One vector is turned by the same rotation once a tick. Each row is the vector after some number of ticks, and that number follows the row.
The counts run from 0 to 660.
[  1  -3   5 -26  16  -6  15 -13   4   1  13 -39  13 -18  35   5 -51 -19
  -6   8 -29   4   9   7  -4 -14  13 -28  13  20  -3  21  -2 -13  18  -3
  -6  -5  15  25  28  41 -30  -4 -43  15  13  -7   4  -1 -15  11  -2 -21
 -46   7  29 -19  -4   7  35   0] | 273
[ 16 -11  11 -16   7   3  14  -6   9  14 -24 -30   2  -3  21  -7 -17  -7
  22 -10  17   7  29 -17 -29   3  23 -24  41  -4 -16  22   1 -35   3  16
  -5  -7  17  29  28  39   9   7 -40  31   5 -26  19   9 -14  -2 -30  -7
 -37  -5  29  -2  21  12   6  -8] | 303
[ 16 -29  17  -2  -5  -3  20 -19  28  -4  19 -41  16   6  17 -12 -28 -31
  26  46 -26  -6   3   1 -17  -2   5  -4  19  17   1  20   7 -25  12 -15
   4 -15   9  37   3  44 -34   7 -28   8  30  15  13  15  -1  12   6 -18
 -12 -15  35 -11  -1  -1  27  13] | 21
[ 21 -29   7 -27  29  -2  14   2  18  -3  25 -15   4 -19  13 -39 -25 -13
  16  37 -35  -9  37 -27 -11  -6  30   0  24   7  -9  29   9 -23   2 -25
 -11 -19  31  14  24  13  -6  11 -25  -1  -7  -9  -9   4  -7  -1 -37  12
 -36   5  10 -14  11  -2  11   9] | 453
[ 17 -15   5  12 -13  -9  29   6  23  -3 -33 -28  -1  -2 -10   1  -7   3
  41  18  -4 -31  16  -7 -20   3  20 -28  37  -6  -6  28 -30 -48   8  22
   5 -29   4  21   8   9   4  10 -36  29 -16 -18  -5  -3  -6   4 -45 -16
 -19 -16  26   2  20   0   4  26] | 299
[ 13   3  11 -24  16   4   4  -9  13  -5 -20 -28   9  -1  25  -2 -20 -11
  34 -15  11 -10  16 -12 -11   3   8 -16  23   1 -10  26  -3 -38   5  16
 -23  -5  11  25  18  34   9   0 -36  41  -2 -25  14  15 -16   5 -48 -22
 -45   4  34 -14  35   7   0  -8] | 567
[ 29 -27  14  10  -6  -2  23  -1  33 -18  15 -33  20   5 -12 -22 -18 -21
  22  47 -46 -18  13  -7  -6 -22  16  -6  44  -9  15  25  -1 -27   9 -14
  11 -38   6  12   0   6 -30  19 -13  10 -10   0  -4   8   8  15 -11 -27
 -12  -7  16   4  10  -4  24  35] | 111
[ 22  -2  25  30 -27 -33  10  -5  33   1  -7 -51   4  -5   3  -8   8  -3
  16   4 -38 -26  23 -10  -5 -25  27 -15  24  -9  14  23 -15 -32  30  -6
  -9 -26  -6  11  19  11  -9  21 -20  16  -6   9  -8 -10 -26  13 -21   2
 -36  13  19 -19  -5 -10  21  16] | 238
[ 31  -3  24  18 -18 -31  25 -10  16  -3 -17 -52  23 -13   0  -8  16  -9
  39  13 -18 -19  14 -21  -4  -5  12 -13  25  -1  20  37  -7 -23  19   4
 -13 -27  -1  16   9  26 -33   9 -28  33   6   5   8   7 -11   7 -24   3
  -8  -5  21 -24  -3   5  13  24] | 473
[ 21 -11  -4 -13   6  -5  41  -1  19  10 -20 -19   9   2   7  -3 -50 -16
   9  31  -6 -16   5  18 -18 -22  15 -24  19   3 -15  34 -37 -32  22  -2
  26 -21   3  22   3   1   2   1 -28   6 -17 -27   7  -2   8   8 -17 -16
 -34 -13  35  -7  15 -14  24  30] | 442
[ 18  -6  19  -5 -12   3  17 -21  36  -8  14 -33  12  17  13  14 -30 -26
  44  26 -31 -17 -17   8 -13  10   9 -14  12  18  13  21   3 -24  11  -7
   1  -9  -1  27   4  38 -20   9 -37  25  17   2  13  17  -3  21   1 -29
 -23  -6  27  -8  17  13  30   3] | 467
[ 11   3  18  -2 -20 -25  31   1   5  -1 -10 -42  19 -10   5   7  10   4
  30   4 -46 -16  20 -23  13  19  17 -11  20  29   7  33  -9 -36  18   7
 -32 -17  23  14  22  19 -23   0 -31  34  -4 -18   2  -8 -12 -13 -23  -4
 -30   3   9 -23   8  13  26  29] | 89
[ 35  -4  25   5   2 -15  12  -3  11   6   0 -35  17 -22   5 -11  -8  -9
   5 -15 -18  -1  30 -21  -2 -37  12 -28  31 -11  25  23   7 -11  16 -14
 -18 -31  -8  16  25  26 -28  23 -19  32 -20 -14  22  12 -13   8 -16 -16
 -40  20  32 -17   6   3  15   0] | 32
[ 12 -13  -8 -11  19  -1  19 -14  19 -13 -14 -48  -6 -17  22 -11 -46 -12
   7  38  10 -11  17  19 -38  -7  18 -25  29 -14 -19  20  -7 -21  18  15
  19  -9  -3  22  13  42   2  13 -45   0  14   6 -14   8 -10  17 -23 -12
 -30  -7  24  -1  -4  -6   2  -9] | 63
[ 35 -12  22  10 -17 -20  20 -16  34   7  -9 -49  32   3   6 -19  20 -13
  42  14 -11 -12  17 -21  -3 -24  11  -1  31   0  17  32   0 -29  27 -10
 -19 -26  -1  26   4  23 -20   8 -22  28  -1   9  28   9 -10   6 -26   8
 -10   0  29 -25   1  -3  13  18] | 428
[ 33 -10  13  -6 -13 -23  29  -5  29  17   5 -28  14 -13  13  -2 -14 -14
  14  34 -50 -17   4   5 -13 -33  22 -16   8   1   6  28 -24 -22  35 -24
   5 -28  -7  12   6   8  -5  12 -20  -5 -10   2   8  -2  -4  10  -2  14
 -23   9  32 -22  -3   1  34  22] | 140
[ 10   9   7   5  -4 -21  22 -19  16 -12 -22 -65   7 -16  29  12 -15  -9
  10  19   3  -5   6  20 -26   0  10 -36  30  -9  -6  19 -12 -14  30  19
  14 -17  -6  21  15  44 -24   9 -30  25  16   4  -5   5 -21  21  -1 -13
 -27  -9  32 -11  -7   2  26   8] | 290
[ 12  -9  17  17 -22 -21  14  -4  29  13 -19 -42  -6   0  15 -11  -8  -1
   2   1 -13 -16  37  -9 -25 -12  38 -11  35  -9  -5  21 -12 -35  27   6
  -6 -14   9  20  25  31   5   4 -36  16  10   8   3 -13 -25  -5 -26   6
 -43  10  20 -13 -13 -12  14   4] | 56
[ 14 -19  20  29 -29 -18  10   7  19   8 -12 -41  -8 -14   0  -7 -10   9
   6   6 -35 -33  27 -16 -19 -14  34 -27  28 -15   1  12 -10 -29  19   5
  -4 -26  -9  10  22  15  -6  33 -42  18   1   7 -14  -7 -20  -4 -22   3
 -44  11  16 -11  -3   3  17   6] | 547
[ 10   8  -4 -31  20  -9  23   9   3 -10 -15 -33   3 -31  23   6 -33   6
   6   6 -14 -13  15  10 -16   7  26 -38  18   3 -22  31 -21 -23  23  15
   5 -16  12   5  23  22   6   4 -36  20 -15 -25 -21  -7 -28   7 -23  -3
 -44   3  17  -9  17  10  17   9] | 47
[ 10 -10   4  -4   2 -14  18  21 -14   9 -16 -25  -1 -37   4   5 -34   9
  -3   0 -29 -21  28 -11 -11  -7  35 -42  25  -3 -13  28 -19 -26  12  10
  -3 -24   7   6  32  14  -9  21 -43  26 -17 -29 -12  -2 -22 -12 -28 -11
 -49  11  20 -11  14  12   5   6] | 357
[ 26 -10   8 -38  26  -5  18  -9  22   2  17 -33  28 -12  28 -25 -17 -23
  16  20 -25  12  29 -10  -2 -11  17  -6  22  19  -4  34   6 -15  23 -28
 -21 -19  44  28  18  19 -10 -12 -12   4  -5 -17  25   2  -7   3 -16   4
 -27   4  28 -19   5   3  26  16] | 45
[ 19 -16   5   7   1 -30  23  -4   5  23   3 -42  16 -34   4 -19 -25 -15
  -8  24 -33  -4  29 -10   1 -40  13 -25  19   4  15  30 -13 -19  27 -13
 -12 -22   3  27  25  19 -38   4 -24   6  -9  -4   9  -8  -1  -7   0   1
 -25   8  26 -21 -25 -12  23  18] | 313
[ 34 -17  22  -5 -11 -14  21   5  15   6   0 -14  28  -1  -6  -4   1 -12
  50  13 -27 -26  10 -26  -6  -4  21 -18  22   3  10  41  -9 -40  10 -15
 -17 -29   3  14   8   4 -16  13 -23  26 -25 -20  21  13   4   3 -37  -2
 -16  -1  23 -21  31   7  12  25] | 36
[ 19  -7  13 -26   8  15  17  -8  21 -19  -5 -23   6   8  26  14 -17 -13
  49  10   0 -20  -1   3 -26  20  21 -23  27   7 -14  37  -8 -30   8   6
   5 -15   9  19   8  26  11  11 -27  28  -7 -17   8  12 -14  20 -20 -21
 -26 -10  34   2  42  23  13  -1] | 385
[  9   2   4 -13 -10 -12  41  -5  -2  -3 -22 -32  19  -7   3  22 -22  -4
  29  28 -30 -19  -6  12  -5  14  11 -30  16  24  -4  38 -41 -42  28  13
   5 -11  13  16   9  10 -20  -6 -37  22 -10 -24  -7 -11  -8   3 -18 -19
 -24 -17  20 -18   9   9  24  28] | 88
[ 25  -5  22 -18  -6 -10  20  14  27  -3  11 -12  18  -6   9  -9  -9  -7
  27  15 -53 -20  19 -22   1  -1  32 -10  26   9  -2  29 -14 -37  19 -26
 -16 -24  30   4  21 -10   5   3 -18  10 -28 -25   3   0 -18  -2 -30   4
 -33   9  16  -9  34   7  20  27] | 626
[ 34 -16  16 -10   9   0   7  16  -7   3 -13 -21   8 -28   9  -3 -11  -2
  27   4 -14 -18  21 -20 -28   3  26 -35  26  -5  -3  36   8 -19   2  -3
 -10 -23 -12  12  25  25 -14  30 -39  36 -14 -26  -1  24 -19   2 -30 -12
 -27   4  30 -14  27  25  -7  -4] | 122
[ 12   8  15  13 -17 -23  14   1  19 -11 -21 -64  -3 -13  12   8  -6   9
   7   4 -31 -26  22  -5  -7  -9  28 -28  33  -9   2  21 -18 -25  32  15
  -8 -25  -1   3  26  20 -10  16 -33  29   2   2 -27 -16 -31   5 -17  -4
 -45   7  11 -12  -5  -2  28  16] | 192
[ -9 -16   9  -2 -12  -8  21  -5  13   3  -7 -45   8   1  10  -8 -10  -4
  19  28 -31  -5  29  -9  -3  26  23  -4  37  26 -13  22  -6 -47  12  20
 -25  -2  45  27  18  41 -15  -7 -39  24  22   1 -11 -17 -11 -10 -28  -2
 -36 -10   8  -9   0  -6  23  19] | 497
[ 30 -16  20  -3  -6 -10  21 -18  28   1  17 -30  29  17   7  -8 -17 -29
  31   8 -33  -6   8 -16  10 -27  -1 -12  19  15  25  27  -1 -31  13 -19
  -9 -23   5  34   2  21 -35   1 -14  20  -5 -10  29   8   6  15 -10 -26
 -17  -1  35 -12  13  -4  19  22] | 565
[ 28 -17  12 -40  31   5   8  -1  27 -11  27 -26  20 -13  36 -28 -20 -15
  20  33 -31  -9  22  -5 -17 -15  34 -13  24  -2 -11  35   5 -14  19 -31
  -2 -21  26   7  13  11   9  11 -16  -7 -11 -10  -7   7 -14  19 -21  15
 -32  11  15 -18  14  13  21   8] | 144
[  8  -9  -8   1   6  -4  34   1   6 -16 -30 -36  -3  -6  -4  -1 -29  -5
  21  27   4 -16   7  14 -17  -2  14 -34  42  -6 -11  33 -30 -33  13  25
  21 -24  -1  24   0  18 -10  16 -35  24  -7 -21 -16   2  -1   6 -30 -32
 -24 -19  32   8  10  -2   8  24] | 253
